Each path below is one point turned by a fixed rotation once a step. After each direction that follows a path, write how fast that rotation turns it, in degrees per step (0 if it stays still).
Each turn is a multiple of 5 degrees from 10 to 175, or 0.
Each row of a path follows its step; steps can be skipped.

step 3: [ -6  16  -6  -8  -4   5   5   5   4  11  -3   9  -8   5  12  13   9   1
  -4   3  19 -26  18   8 -22   3  -6   2  11   8   6  20  -5   7   7  -7
 -19 -10  14   8   1  -3]
step 7: [  0 -25   6   7  10  11  -6   8  11  -3  16  -1  -3  -5  -2   1 -24   7
 -11  -3 -11   1   1  21   4  19   4 -23   7   1 -13  -5  12   1 -11   1
  -1  -3   0  14 -11   8]
step 9: [ -4   3   7  -3   2   9   4   5  -4  -4   6  10  -1  27   4 -14  -1 -11
  16   9  15 -17   4  -6 -30  -7 -13   1  -8   8   1  13  -8   7   9   8
  -4   4   7   1  22   6]
step 12: [ -4   5 -14  -2   2  -9  -2 -13   4   9   2  19   9  12  -7 -17   2  16
   6 -12  -7   4  13  15 -11  -3 -11  -1  -1  -6 -29   7 -19 -14   3  12
   0  16   3   2  14   5]
step 19: [ -9 -23  -8 -16  -2  13  17  10  12  14   1   3   0  -1   0  -7 -19   3
   2   6  17  -5   4  13   5  10 -10   0 -14  -6  -9  -3   1  20 -12 -17
   9  -2  -4 -14 -12 -10]
step 23: [ -3  13  14  -4 -10 -15   0 -10  21  12  -6  18   9  -3 -13 -11  -3  18
 -14  -6  -3   3  -2  -9  -9  -6  -1 -10   0   9 -11 -12  -2 -19 -12   2
  -5  15  -7  16  13   6]
step 26: [  9   4  17  -5   3 -11  -3   0   2  -3   4  14   5  -1  -2  -1 -19   3
 -13  13  16 -15  -8   1  -8   5  -1 -21   2  15  13  -1   7  -8  -1  29
  15  13  12   2 -14   9]
step 29: [-11   3  11  -3   5   4   0   4  17   8   5  -9   0   6  10 -10 -21   9
 -20 -13 -19  -4  -4   1  -8  20  15 -19  10   2 -10  -2   2  -7  -1   8
  14  10  -9  20   8   4]
Speeds:
[ 3  0 -3  1 -1 -1 -5  3  1 -2  0  5 -2 -6  2 -6 -1 -1  3  3  1  6 -4  8
  3  2 -1  0 -5  1  0  2 -3  3  2  6 -2  1 -1 -1 -7  0] : 55
[-1  2 -3  0  2  3  0 -2 -3  0 -3  1 -5  3  1 -2  3 -4 -2 -1 -3 -3 -3  3
 -4  0 -2 -2  6 -9  1 -6  4  2 -3  4 -5  3  4 -1 -3  2] : 170
[-1  3 -3  5  1  1  0 -2  0  1  4 -2  2  4  8 -5 -1 -3  5  0 -3  0  1 -7
  4 -2 -3  6 -4  2 -2  1  6  0 -4  4 -2  2  0  2  2 -3] : 95
[ 1  1  0 -6  0  5  6  6 -1 -2  2  4 -6 -3 -3  1 -4 -2  2  5  2 -5  1 -5
 -3  1 -3  4  0 -2  2  5  4 -1  4  2  2 -2  2  2 -3 -2] : 65

step 5: [ -2  -4   0  -9   0 -10  18   3  10   2 -15 -21  14  -6  -6   7  29  17
  -1   5  11   2  -4   5   5  -2   1   4  -4 -12   2  -5   6   2   7   8
 -10   3  11  23  -2  10]
step 8: [-21 -11   5   2  12  16   0  -2   2   6   7 -13 -15  12   3  -7  16   7
   3   8 -12   4  -5  11   2   2  -7 -10  14 -14   7  -8  16   1   9   6
   9  12  -6  12  17  -3]
step 13: [ 15  -2   5  -7  15  -1  14   6  -6   3  -7   4   9   2  -9  -6  23  -2
  -8  -4  14 -11  -4  -9   3   8   2  -4  20  -5   1  14  24  16   1  12
   1  -7   7  13  -7   1]
step 14: [-11  -5   8 -16   0  -4  15   2  -9  10  -3  -5  -1 -14  -1  -5  19   0
  -6 -18  -8   6   0   1  10  -9   2  -9  10 -13 -13   6  10  21  11 -15
   6  -7  -8  -9 -16  12]
step 15: [ -4   4   5  -3  -8   7  21   9   7  18  14 -15  -6 -22   2 -10  13  10
   6   3 -11   3 -15 -10 -11   6  -3   4  15 -16   1 -12  -3  17   4   5
  -5   0   6  -4   3  -3]
step 17: [-15 -28   5  -2   1  -2  -6   4  -8  26  -2 -23  13  -2   8   9  14  12
   3  -5  -6  -1  10  -3  -4  -9   2  -2  -6   8   6  -4  -6   7 -15   5
   9   8  -6  13  -4  -5]
step 19: [-19   6   3  -3   5  -5 -19   7  -2   7   1  -5   3  15   5  -6   4  -7
  -1 -15   2  -4 -29  -7   5  -5  -7  -9  18  16  15  10  -3   3   7  10
   9  -2 -10  -8  -8 -11]
step 23: [  5   1  -2 -17   1  11  12   8   3  14  12   3   5  -4  20   4  20   1
 -22  -1  -7  10  -9  -2   8  12  -3 -11  16   0  -6 -11   3   6 -11  -4
  -5   6  19  14   5   4]
Speeds:
[  3   1  -2   0  -5  -1   3   3   2   5  -2   0   0 -10  -1   4   1  -1
  -1   2  -4   2   3   1  -1   2  -1  -3  -2  -7   1   8   0   2   3   3
  -4   0  -1   2  -6   0] : 35
[-1  0 -5 -4 -5 -3 -2  2 -4  2  4  0 -2 -2 -2 -7 -2 -3  1  4  0 -3 -2 -2
 -2 -1  4 -7  3 -2 -4 -4 -5 -1  1 -5  1 -3 -4 -2 -2  4] : 95
[ 0  5  1  0 -1  4 -4 -2  1  4  0  5  4  0  1  3  4  3 -2 -1 -4 -2  1  4
  0  0 -3  3  3 -2 -2 -5 -4 -3  4  0  2 -7  3 -7 -6 -2] : 90
[-1  0 -3  4  2  5 -2 -2  0  8  2  2 -1  4  2  2 -2 -4  3  4  2 -1 -2  3
 -2 -7 -4 -3 -7  0  1  3 -6  5 -3  2  4  2  1  1  1 -1] : 45
[ 0 -1  5  0  0 -3  0  1  1 -1  4  3 -2 -5 -6 -3  3 -4  7 -3 -3  0  0  3
  0 -1 -6 -2 -5 -3  1 -6  3  2 -3 -1 -5  1  2 -6  4 -3] : 60
[-5 -3 -2 -3  2 -2 -3  1 -4  1  3  4  6  2  0 -2  4 -1 -1 -3 -3  2  1  8
 -2 -4 -1 -3  0  4  2  2  4 -2  3  0 -4  2  2  5 -1  8] : 120
[-1  1  4  4 -3  0  1 -4  1  0 -4 -2  1  6 -5  1 -1  2  4  8 -2  0  0  0
  4  0  1 -1 -3 -4  3 -2  5  0  6 -2  1 -7  1  3  2  6] : 10
[ 1 -1 -4 -1  2  2  0  0 -1  3 -7  6  5  1  0  3  1 -4  3 -2  0  3  4 -5
  4  4 -1 -6  4  0  3 -6  0 -1 -1  4  3  2 -5 -2  3  2] : 65
